In the rows, zero is written as 128.
A single turn carries every row of the set below to another of its rows. Some are shown first; where does it send the rows asked next?
Geb: [176 116 113 116  80 119 154 143 124 120 127 115 139 115 114  87 141 138
 113 131  90 118 109 123 108 119 110 139 101 139 125 130 146 119]
bomu: [139 128 133 103  73 120 130 124 126 113 143 110 124 116 115 117 143 125
 124 140 107 135 111 112  95 122 118 148 129 111 114 115 122 151]
laz: [143 121 145 116  90 122 112 167 127 120 108 125 137 103 129 102 136 131
 127 153 146 126 120 124 135  85 130 147  97 112 123 140 133 114]
sil: [135 137 128 108  88 102 144 118 105 127 148 140 115 132 155 106 128 112
 117 129 115  93 118 125 123 115 136 133  96 118 123 140 138 111]
Nepuv: [139 123 152 101  99 125 112 154 133 122 131 118 137 114 109 117 137 125
 115 163 137 127 120 121 133  86 129 153 102 111 121 114 149 105]
dibab: [141 120 138 112  82 117 109 156 128 124 125 100 137 115 114 114 150 135
 123 155 137 115 131 127 136  88 128 154  90 135 120 139 154 104]
sako: [141 133 147 125  73 146 160 145 119 115 133 136 142 130 133 118 145 111
 139 134 104 141 126 133 137 109 122 141 138  95 120 125 138 133]
Zuta: [160 138 149  89  77 125 149 136 124 123 155 122 131 134 146 122 100 119
 132 118  86 121 114 149 122 115 114 141 105 125 124 131 128 119]
pavo: [150 121 131 107  76 115 118 141 125 110 130  88 149 117 118 117 147 125
 126 151 142 108 134 132 123  88 129 160  94 133 117 140 153 103]
Ludud: [174 119 123 109  91 126 156 139 128 118 135 124 140 117 109  90 135 134
 108 135  89 125 105 119 103 118 109 138 108 128 125 111 147 117]
gited: [153 116 139  94  98 121 118 147 150 119 120 126 137 120 109 112 121 121
 123 169 134 123 120 129 131  96 123 158 113 115 117 107 139 111]
von: [136 138 129 109  89 103 146 118 105 128 146 143 114 131 156 106 127 111
 117 131 115  94 116 123 122 113 137 134  96 115 123 135 139 112]
Vot: [138 145 139 112  86 115 152 144  90 126 146 119 143 139 132 127 148 116
 110 139  84 113 107 123 112  98 123 132 111 102 117 139 149 138]
migi: [176 117 120 118  87 126 158 146 127 118 121 130 139 110 120  83 132 136
 114 131  94 126 103 120 104 116 112 135 106 124 126 124 134 124]
rokir: [135 137 129 105  89 104 144 117 104 128 149 140 114 132 153 107 129 111
 116 132 114  95 118 125 121 115 138 134  95 116 122 134 142 112]
bot: [152 120 147 104  91 137 116 150 134 120 138 110 141 130 122 121 131 121
 118 159 147 117 124 119 131  93 120 160 111 109 122 113 140  93]
bupa: [158 116 141 117  85 135 119 163 130 118 115 118 140 119 141 106 127 125
 125 151 156 114 122 121 134  89 122 156 109 106 123 136 121 103]
nume: [152 121 139 115  84 119 123 156 123 104 106 118 148 102 138 102 132 123
 130 147 154 121 121 130 125  83 132 151 102 106 120 147 125 116]
zev: [145 129 132 136  59 138 155 149 115 120 127 118 142 130 140 114 159 120
 146 126 103 129 134 138 138 109 122 144 127 118 121 151 140 132]
guroz: [140 126 135 112  74 144 169 132 117 105 135 132 114 132 150 114 118 121
 123 127 109 118 104 147 112 109 114 139  98 127 105 141 130 150]
pugo: [145 126 151  93  97 124 123 141 128 106 135 114 149 113 113 119 130 117
 118 159 142 125 121 123 121  88 131 157 108 102 118 109 145 105]
gur: [143 125 122 110  59 113 128 125 123 117 139  95 123 117 118 115 154 131
 127 134 106 123 119 117  96 122 116 148 121 130 114 133 128 150]
Ged: [140 133 138 120  66 140 157 137 120 120 149 112 142 140 121 129 158 115
 136 136  96 130 133 136 135 113 120 149 130 118 118 123 157 122]
lusu: [162 137 145  93  75 123 148 143 124 122 145 123 131 129 155 115 101 120
 135 117  90 120 115 151 123 114 114 138 103 127 126 142 122 120]
kinen: [155 118 135 114  76 131 113 154 129 120 129  95 139 128 128 117 143 127
 123 151 149 104 132 125 133  93 119 161 101 129 122 139 141  92]
ruk: [136 128 139 102  78 145 171 127 120 107 148 127 115 138 137 124 119 119
 116 133 103 118 104 145 111 111 113 143 100 128 105 125 142 145]
Mol: [138 142 140 118  86 116 154 150  89 126 137 124 141 135 139 119 145 116
 114 136  88 113 105 123 113  97 124 128 112  97 117 148 140 143]
Zal: [162 137 144  92  72 120 147 137 122 122 152 113 132 135 149 120 107 121
 135 117  87 115 118 152 124 117 113 141 100 134 127 140 131 118]
Zivop: [156 114 124 102  80 113 115 146 148 124 118 103 136 125 111 111 137 129
 130 161 130 109 133 136 132  96 123 159 102 144 118 131 150 105]
gov: [144 124 126 115  65 116 131 133 123 113 125 112 124 109 128 106 142 129
 131 132 113 131 111 117  96 120 119 143 125 112 116 138 110 159]
Dip: [140 143 133 118  78 111 152 146  88 128 141 114 142 138 137 122 152 117
 113 135  87 108 108 126 111  96 123 131 107 108 114 153 146 141]
belu: [158 113 129 112  85 116 119 158 145 121  98 125 136 111 127  97 123 128
 133 158 139 118 123 135 135  93 126 153 107 122 121 140 125 119]
Maten: [139 125 131 110  69 140 168 129 116 109 144 115 114 136 142 122 128 123
 122 127 105 111 111 150 113 111 113 146  93 143 105 142 143 144]

gur moves to bomu
kinen moves to bot
Where do these go?
Geb moves to Ludud
lusu moves to Zal
pavo moves to pugo
Ged moves to sako
Maten moves to ruk
Nepuv moves to laz
gited moves to belu
Mol moves to Dip

A single turn carries every row of the set below to another of its rows. Some are shown first; where does it send the rows asked next?
Leta: [131 143 145 109 127 148 120 114 129 140 142 140 145 128 128 148 120 134]
zopi: [134 139 128 133 138 141  99 106 123 145 109 122 132 132 118 141 141 121]
vupif: [112 139 122 121 130 115 135 145 149 112 141 134 135 125 125 133 119 143]
gadot: [126 129 131 122 121 131 127 115 113 115 149 155 129 126 138 141 148 117]
Boni: [130 122 143 146 113 131 148 117 151 126 127 132 126 124  96 114 127 116]
lun: [127 135 124 136 118 109 153 129 158 121 131 120 128 115 127 117 123 121]
zasub: [122 135 144 118 143 123 113 138 143 131 143 116 137 120 104 138 126 147]
neliz: [104 126 112 128 135 131 100 134 125 135 112 140 122 134 127 112 127 123]
Doz: [137 119 161 148 119 120 130 127 130 117 108 122 132 123 124 108 153 125]
nisa: [145 128 126 140 135 137 120 129 111 107 130 114 136 120 138 119 120 151]
Bibuf: [118 120 158 132 137 121 131 136 106 126 134 145 140 130 120 129 131 149]
Lem: [128 134 148 114 137 115 133 156 122 135 131 129 146 124 124 139 110 125]
vufi: [122 134 119 144 144 129 126 122 118 150 125 117 121 121 135 106 115 107]
Midit: [119 152 130 119 128 134 112 120 107 146 115 143 132 135 110 132 137 134]
morum: [136 105 136 128 117 107 119 128 128  99 141 123 118 125 124 119 116 128]
Nuvi: [142 113 120 129 125 133 119 112 148 109 149 117 132 123 133 137 111 124]
soku: [140 132 147 130 121 134 124 106 160 143 112 123 132 123 130 137 140 107]
vob: [121 121 119 140 134 109 121 138 150 125  96 132 124 123 131 129 136 139]
Fumi: [130 129 142 143 130 126 121 114  92 138 112 137 123 135 109 118 136 125]
led: [141 126 139 118 121 148 117 134 139 118 126 130 145 136 127 145 110 102]
rezut: [138 129 138 133 131 116 123 118 124 118 135 120 127 112 148 132 164 112]
gerir: [122 137 142 140 138 114 140 130 114 115 141 141 124 125 141 134 155 114]
lata: [127 108 144 121 112 115 118 127 132 124 131 131 129 117  95 113 133 145]
leni: [129 142 124 135 140 118 148 124 128 142 127 139 119 126 133 139  98 127]
bupe: [125 133 122 120 124 120 127 113 137 133 136 141 132 113 143 144 161 116]
Zeni: [139 136 146 139 138 147 125 117 151 121 143 111 132 129 108 138 116 117]
vomu: [147 135 125 116 101 134 114 114 134 114 114 134 114 127 131 121 115 117]
vug: [132 114 130 138 115 131 142 136 153 131 104 131 153 121 123 128 134 110]
vupaf: [119 133 107 135 140 149 104 125 122 136 123 115 137 121 136 109 129 128]
piva: [144 101 143 129 117 118 128 140 113 124 122 118 152 111 124 115 128 130]
kabi: [119 138 125 127 121 131 114 129 111 132 119 133 112 131 127  96 118 106]
zifog: [134 148 135 152 135 135 128 114 117 141 103 117 132 128 116 119 150 117]

zifog moves to zopi
nisa moves to vob
Nuvi moves to vupif
Where do these go?
Lem moves to piva
rezut moves to bupe
Boni moves to Zeni
neliz moves to kabi
soku moves to Leta

A single turn carries every row of the set below to another of its rows. Some are shown first; where does it send the rows asked next?
Det: [112 122  95 134 115 108 137 100 127 145 126 106 118 126 140  98 129 155
 121 132 139  91 113 111 140 100 131 137 166 147 137 106 101 149 167 139
 153 145 108 129 131]
Fule: [134 125 101 102 129 125 115 129 133 137 138 105 105 145 135 108 154 145
 129 144 137  90 116 131 121 121 123 101 164 161 134 126 102 126 157 128
 146 125 104 129 168]
ser: [139 123 106 120 122 118 124  79 101 118 107 122 116 138 112 101 143 163
 118 125 120  84 125 141 123 111 105 123 130 149 165  98  98 140 147 122
 133 147 102 143 165]
nolaf: [143 141 106 129 117  99 107  75 125 128 119 142 111 140 136 102 138 154
 123 106 132  90 136 136 115 106 117 109 121 148 147 109 110 138 141 135
 125 141 101 135 161]
fefug: [123 132  96 117 126 113 113 113 123 120 132 122 139 138 129  80 140 160
 138 143 162  80 128  96 117 124 121 113 127 143 143 110 111 147 182 140
 112 139  90 122 154]
Lav: [120 139  93 121 134 139 143  97 132 131 131 112 123 123 136 109 135 150
 125 126 156  86 125 113 128 124 138 109 126 121 154  86 124 165 172 143
 107 131 103 107 145]
kebe: [133 112  99 116 107 122 119  88 121 141 146 124 123 136 121 105 158 139
 132 146 130  86 122 145 131 116 115 122 136 152 141  82 110 155 102 134
 147 131 118 131 161]
pogep: [122 144 124 116 128 116 169 126 129 120 157 117 119 132 132 110 148 148
 139 130 126  99 124 124 106 136 126 132 131 144 153  95 115 136 127 141
 128 139  92 122 156]
nim: [119 135 101 122 146 128 152 109 128 135 118 107 140 127 132 113 138 145
 113 135 162  89 130 107 117 146 122 123 131 141 145  84 112 148 157 130
  98 136 104 130 161]
vir: [135  99 104 129 115 120 113 102 167 139 125 126 127 136 134 114 141 163
 136 124 134  94 141 135 141 124 118 117 115 135 153 100 125 114 125 139
 116 132 114 116 124]
nasav: [128 134  99 126  92 119 102  90 123 137 139 113 132 136 128  90 140 142
 124 138 143  94 126 144 118 112 117 136 138 152 148  83 120 153 106 144
 154 135 110 131 151]
zulot: [116  92 107 123 108 114 128 116 131 114 150 119 106 133 137  97 137 141
 134 125 122  82 127 124 118  72 125 115 138 151 144 103 112 131 133 138
 116 140 127 124 141]
vuvov: [144 100 108 110 142 125 112 117 149 144 141 108 120 155 140 127 146 156
 138 134 122 100 125 108 141 113 139 111 151 161 158 119 119 138 149 130
 139 119 112 109 149]
Mukop: [122  86 114 120 113 130 130 107 127 131 149 110 117 119 136 120 143 144
 142 129 137 114 141 116 149 124 118  90 134 159 147 109 113 109 154 139
 116 138  96 122 151]
Fudoz: [115 142  87 117 147 118 151 112 134 130 127 117 119 122 134 103 150 162
 117 137 156  98 121 128 100 135 123 111 144 132 145 105 126 156 159 140
 116 147  94 125 139]
Gad: [123 102 101 117 139 136 128  77 147 137 140  88 129 149 122 112 144 157
 136 147 129  94 136 101 128 140 127 128 148 128 151 105 127 158 128 127
 122 131 100 123 139]
Kuz: [112  98 119 113 125 126  97 116 150 155 140 109 138 144 126 121 128 154
 124 144 132 120 136 124 116 112 118 105 138 130 170 108 102 141 139 127
 131 131 118 108 151]
Zuzu: [107 116 116 131  97 128 129 117 136 122 124 115 121 121 134 120 122 165
 120 140 149 117 131 107 139 123 106  99 149 151 147 109 108 112 133 152
 127 152  99 121 136]
Fotu: [127 123 118 113 133 142 154 103 121 121 135  94 121 133 131 117 130 133
 131 139 142  98 112 109 121 120 151 136 155 158 156 102  85 155 142 140
 116 126 109 112 143]
rafom: [132 146 100 119  99 131 127 134 127 122 137 111 100 136 129 110 139 155
 126 134 128  74 131 124 150 116 112  88 132 132 152  98 108 142 140 146
 157 130 107 121 155]
zufu: [126 117 106 122 122 131 117  88 132 133 129 108 130 144 141  93 122 150
 130 131 139 117 126 107 107 149 134 131 145 123 138 101 149 154 120 143
 130 131  91 117 149]
tok: [115 146 100 128 118 120 135 114 130 126 147  89 111 125 149  90 139 135
 132 114 143  97 147 117 121 114 146 131 142 140 148 102 121 151 136 156
 115 136  92 114 122]
Labuk: [109  90 107 111 121 120 109 128 129 145 136 113 130 136 126 117 138 155
 127 139 125 119 150 132 114 122 106  94 125 130 167  94  99 148 129 139
 134 141 120 117 143]
zapa: [114 132  98 110 143 108 135 110 143 135 117 133 114 138 133  97 135 144
 122 159 160  84 121  98 134 124 130 100 125 134 138 116 102 146 158 137
 125 130  98 112 157]
fid: [137 142  89 113 137 129 132 116 123 131  91 133 113 132 145 131 140 152
 121 131 127  80 139 110 130 127 117 114 111 158 143 105 130 134 150 144
 126 142  97 128 155]
Daz: [134 117 103 101 152 149 132  68 108 128 113 106 104 127 124  94 147 152
 149 127 153  96 133 134 113 125 120 116 135 152 155  93 128 139 141 135
 128 133  91 115 150]
vanol: [127 124 105 123 132 118 110  73 125 142  93 120  96 136 130  96 134 143
 108 124 126  87 130 136 141  92 120 120 142 143 145 101  99 140 137 132
 120 135 107 123 161]
lele: [129  77  88 123 110 131 113 106 126 129  94 113 128 124 133 103 131 155
 128 133 144 104 128 138 134 135 126 121 136 152 153 102 105 128 127 138
 119 135 118 120 118]
Zaga: [132 139  87 115 133 140 123 107 122 128  99 126 120 136 132 133 142 163
 132 132 121  69 120 109 134 117 126 118 130 162 153 115 128 135 166 133
 120 135  93 118 153]
bov: [136 133  86 115 140 141 117 119 117 134  90 121 111 128 146 113 142 157
 125 125 126  84 128 115 126 113 120 121 136 160 134 109 137 137 161 151
 115 144  90 126 150]
bupez: [118 136 108 115 121 128 121 111 107 128 166 115 113 134 121  95 145 142
 128 148 131 123 117 127 117 120 115 147 140 155 145 107  97 147 125 122
 147 144 114 129 156]
zerol: [118 148 102 122 115 126 113 101 129 134 175 114  98 139 132  99 139 146
 137 137 133 111 137 123 124 106 121 141 119 141 150 100 104 154 129 138
 153 140 118 115 141]
Verad: [143 136 105 112 103 135 103 127 124 132 116  92 116 147 149  98 126 144
 125 125 156  88 144 113 118 125 116 118 135 159 136  89  95 133 154 153
 145 124 110 129 163]
dabim: [123 104  93 123 114 125 141  93 120 117 134 119 126 138 129 116 138 160
 139 138 131  97 134 101 111 162 121 112 133 131 143  92 120 169 109 139
 125 136 104 125 139]
gebu: [116  96 113 105 113 130 126  98 139 130 125 105 110 134 143 120 123 164
 141 133 149 123 137 121 118 122 118 112 139 153 153 100 109 106 166 154
 148 143  92 108 135]
suno: [136 141 109 129 132 141 127  80 116 120 137 130 124 123 114 106 148 155
 141 125 151  87 130 114 132 123 112  99 132 156 153 105 127 140 119 127
  99 135  99 126 151]
gaf: [106 111 113 123  92 114 131 116 122 110 121 115 120 137 132 102 105 133
 122 135 136  93 123 118 117  89 133 129 134 153 163  99 108 121 128 127
 135 132 124 116 152]
riba: [127 114 110 122 115 108 159  99 123 141 143 124 125 132 135 117 132 149
 138 124 134  85 116 109 138 122 126 130 128 149 144  84  95 142 172 130
 164 134 112 129 158]
natis: [137 117  97 111 112 120 103  70 137 147 143 108 125 146 128 103 147 137
 130 146 145  90 124 141 121 105 128 136 141 159 148  91 105 153 120 136
 158 126 116 128 149]
mima: [130 100 118 108 127 107 138 112 140 119 138 104 115 140 139  96 127 133
 123 134 132 100 137 127 103  84 120 132 121 154 158 105 119 114 138 133
 149 141 116 139 148]
Fam: [118 125 104 141 113  90 141 121 126 150 141 123 123 122 150  92 141 141
 123 116 138  94 135 111 136 120 118 131 138 149 119  91 117 134 148 138
 142 142 104 144 155]
rufe: [138 118 102 120 110 119 102 136 117 127 114 101 130 147 151  97 122 166
 129 119 136 119 135 113 112 126 130 128 145 159 156 100 133 139 144 153
 150 136 100 118 136]
dinob: [118 121 102 108 140 128 141 124 117 125 112 117 118 128 129  76 141 157
 127 153 148  85 127 104 134 123 109 111 120 121 141  87 110 148 164 153
 129 146  88 120 156]
vub: [117 154 105 119 134 133 125  78 131 129  98 125 103 133 126 106 129 160
 127 134 165  97 137 117 113 126 115 119 138 152 148  94 121 137 111 142
 122 134 100 111 136]
doluv: [120  97 110 117 110 128  89 127 123 141 136 115 141 134 133 107 124 152
 125 130 136 130 137 127 107 114 117  99 138 131 163 102 111 151 138 144
 129 140 115 117 146]
rame: [151  91 112 119 117 132 121 100 138 123 121 133 144 130 126 110 130 165
 133 131 136 116 103 143 124 131 123 119 130 140 165 115 126 115 139 132
 136 138 104 124 135]
rabod: [118 122 102 118 117 138 112 102 112 139 155 106 102 136 134  97 136 128
 133 141 139 113 139 117 129 115 126 148 128 154 137  85  83 156 127 134
 135 132 128 117 153]
ragek: [126 106 104 123 113 120 136 150 124 127 121 119 112 140 133 123 144 164
 127 137 113  92 141 112 149 133 112 106 134 151 155  88 114 142 109 141
 137 135 116 118 146]

rafom moves to Verad
rabod moves to bupez
Fotu moves to pogep
Where do these go?
nim moves to Fudoz
natis moves to kebe
rame moves to vir
gebu moves to Mukop
riba moves to Fam
vub moves to Daz
zulot moves to gaf
zapa moves to dinob
Labuk moves to doluv
ser moves to nolaf
Gad moves to dabim
ragek moves to rufe
bov moves to Zaga

